In the rows, zero is written as 128.
Rotation paths and how fast each direction turns (degrees a step):
Each turn is a multiple of 5 degrees from 10 to 175, or 0.
Each row of a path follows its step; steps can be skipped.
path 1
step 0: [142 125 125 124 136 115 122 125 126 123 124 124 127 131 121 124 128 134
 127 121 126 120 126 132 124 129 125 135 116 127 124 131 126 125 127 121
 124 134 128]
step 1: [127 126 129 135 122 130 131 123 124 129 133 120 133 124 126 125 125 129
 120 132 135 123 121 127 131 139 122 128 131 130 129 144 136 127 119 128
 129 133 138]
step 2: [126 129 127 129 132 131 133 136 128 120 127 124 118 137 123 119 130 125
 126 117 127 138 128 133 130 132 119 134 124 127 129 132 136 132 124 132
 128 115 125]
step 3: [131 127 119 121 132 125 116 132 132 124 125 129 138 132 126 122 125 126
 123 130 129 128 122 123 135 125 124 129 118 118 137 129 125 127 124 125
 134 127 141]
step 4: [125 124 129 135 128 125 128 133 137 130 136 125 123 123 119 127 134 137
 133 131 124 123 119 127 128 134 127 123 129 123 136 134 141 116 134 133
 127 128 132]
step 5: [125 124 138 125 134 122 126 131 128 122 136 124 125 144 132 135 132 128
 127 126 131 134 139 127 132 132 122 125 122 125 122 124 132 124 125 133
 127 127 140]
step 8: [131 118 132 137 131 122 121 127 133 131 129 140 127 126 136 138 126 127
 121 133 131 129 135 126 121 127 136 123 118 127 124 125 128 126 130 129
 121 131 138]
step 9: [119 131 131 133 128 124 129 126 125 140 136 128 116 129 125 132 134 124
 116 131 130 126 129 125 117 127 122 127 143 127 128 125 125 130 128 123
 130 134 124]
step 10: [128 133 124 124 116 123 133 132 122 124 122 135 133 126 124 140 129 123
 127 120 128 139 132 136 119 124 121 133 126 133 123 121 124 128 128 125
 123 128 132]
step 11: [130 123 122 130 118 137 127 125 127 132 128 136 128 120 131 118 133 128
 117 138 129 130 130 125 119 124 136 125 119 133 136 127 129 131 125 120
 126 129 126]
step 13: [134 129 131 120 128 124 128 132 116 126 135 128 126 122 125 133 133 126
 131 123 137 135 128 131 127 133 133 130 119 132 129 133 124 136 128 117
 135 139 133]
step 14: [129 134 127 120 122 134 134 128 123 126 131 119 132 125 124 130 129 127
 117 135 128 129 126 131 132 125 129 124 132 139 143 131 139 129 124 127
 125 124 119]
[127 127 125 128 125 124 128 128 130 129 130 128 127 125 132 129 126 129
 129 127 129 131 127 131 129 126 130 129 128 127 128 132 128 129 128 131
 127 128 129] | 160
[126 129 127 125 127 127 127 130 129 130 128 126 132 126 125 129 129 128
 128 123 126 127 128 125 128 126 128 128 127 128 127 129 128 129 130 127
 127 131 128] | 110
[128 127 125 127 129 131 127 126 129 132 125 131 129 130 128 126 128 131
 129 127 126 128 127 131 128 126 129 128 127 126 130 127 130 128 130 127
 127 129 129] | 90
path 2
step 0: [120 133 128 117 116 125 129 138 118 125 129 124 133 124 129 130 126 128
 125 132 138 130 123 130 125 121 135 129 131 132 133 135 126 126 127 130
 132 115 126]
step 1: [125 126 128 127 124 135 120 136 117 129 134 127 133 132 121 130 140 127
 137 133 126 134 130 132 129 142 125 131 126 136 131 135 133 126 132 130
 126 130 124]
step 2: [133 143 127 125 124 118 127 135 122 134 133 128 128 130 118 131 134 134
 134 130 122 132 130 134 129 122 123 120 130 132 128 122 129 136 122 127
 129 127 136]
step 3: [128 135 126 121 133 122 130 132 124 129 125 132 137 130 136 141 136 127
 128 141 134 131 131 128 125 130 136 136 128 126 130 131 119 134 124 126
 119 124 127]
step 6: [128 133 127 133 138 116 123 130 120 130 126 128 134 130 132 126 141 128
 116 135 126 136 127 120 128 128 124 120 117 130 128 127 128 126 132 128
 121 129 127]
step 7: [138 131 128 126 141 126 128 137 131 126 135 133 129 132 129 128 128 133
 122 137 129 134 118 137 124 122 124 131 134 119 126 133 126 126 125 135
 137 127 126]
step 8: [130 128 133 130 124 128 114 123 123 118 131 125 127 122 128 126 130 133
 129 137 131 130 121 120 114 123 129 132 131 127 133 129 127 125 131 135
 124 116 128]
step 10: [138 131 119 120 133 123 119 130 124 121 132 130 127 124 123 126 130 128
 131 134 120 131 120 134 133 136 130 118 129 118 131 130 135 128 123 126
 125 123 136]
step 11: [135 133 123 136 132 129 126 139 126 121 127 124 132 130 126 131 125 115
 128 136 129 129 128 130 116 125 130 133 131 131 131 116 124 130 122 131
 118 122 129]
step 12: [135 129 138 124 127 131 125 124 124 128 125 130 132 122 126 133 131 121
 121 129 138 128 127 134 130 135 121 126 141 129 143 131 127 128 121 131
 129 121 125]
step 13: [123 122 126 131 126 130 126 142 123 128 127 126 125 116 128 132 136 127
 132 121 124 138 122 126 121 136 133 117 132 126 133 128 129 126 125 125
 126 123 135]
step 14: [128 137 132 134 135 123 126 139 117 118 128 127 135 127 134 126 130 120
 132 133 125 131 134 129 137 128 125 123 127 132 136 120 128 123 125 128
 133 135 130]
[129 128 127 125 127 127 131 128 127 124 128 125 127 128 129 130 129 131
 127 127 127 127 125 126 126 129 129 129 129 126 129 128 129 131 129 124
 130 126 131] | 140
[126 129 126 128 128 126 127 128 128 129 126 126 131 125 129 129 126 127
 125 131 132 125 128 126 130 126 126 130 128 131 130 127 128 129 129 126
 128 129 129] | 125
[124 131 131 125 126 128 131 129 128 131 129 129 130 130 128 127 130 130
 131 129 128 131 129 127 129 130 129 130 128 129 128 126 126 128 128 128
 128 130 131] | 25
[128 130 125 127 127 126 130 129 127 127 128 125 128 128 125 126 128 126
 129 128 126 130 130 129 130 130 124 128 123 124 128 126 130 127 130 128
 128 128 127] | 85
[127 130 127 127 126 126 127 129 126 130 127 130 127 129 128 132 130 131
 129 129 125 127 129 129 127 125 128 130 126 130 127 132 128 130 129 127
 129 129 124] | 20
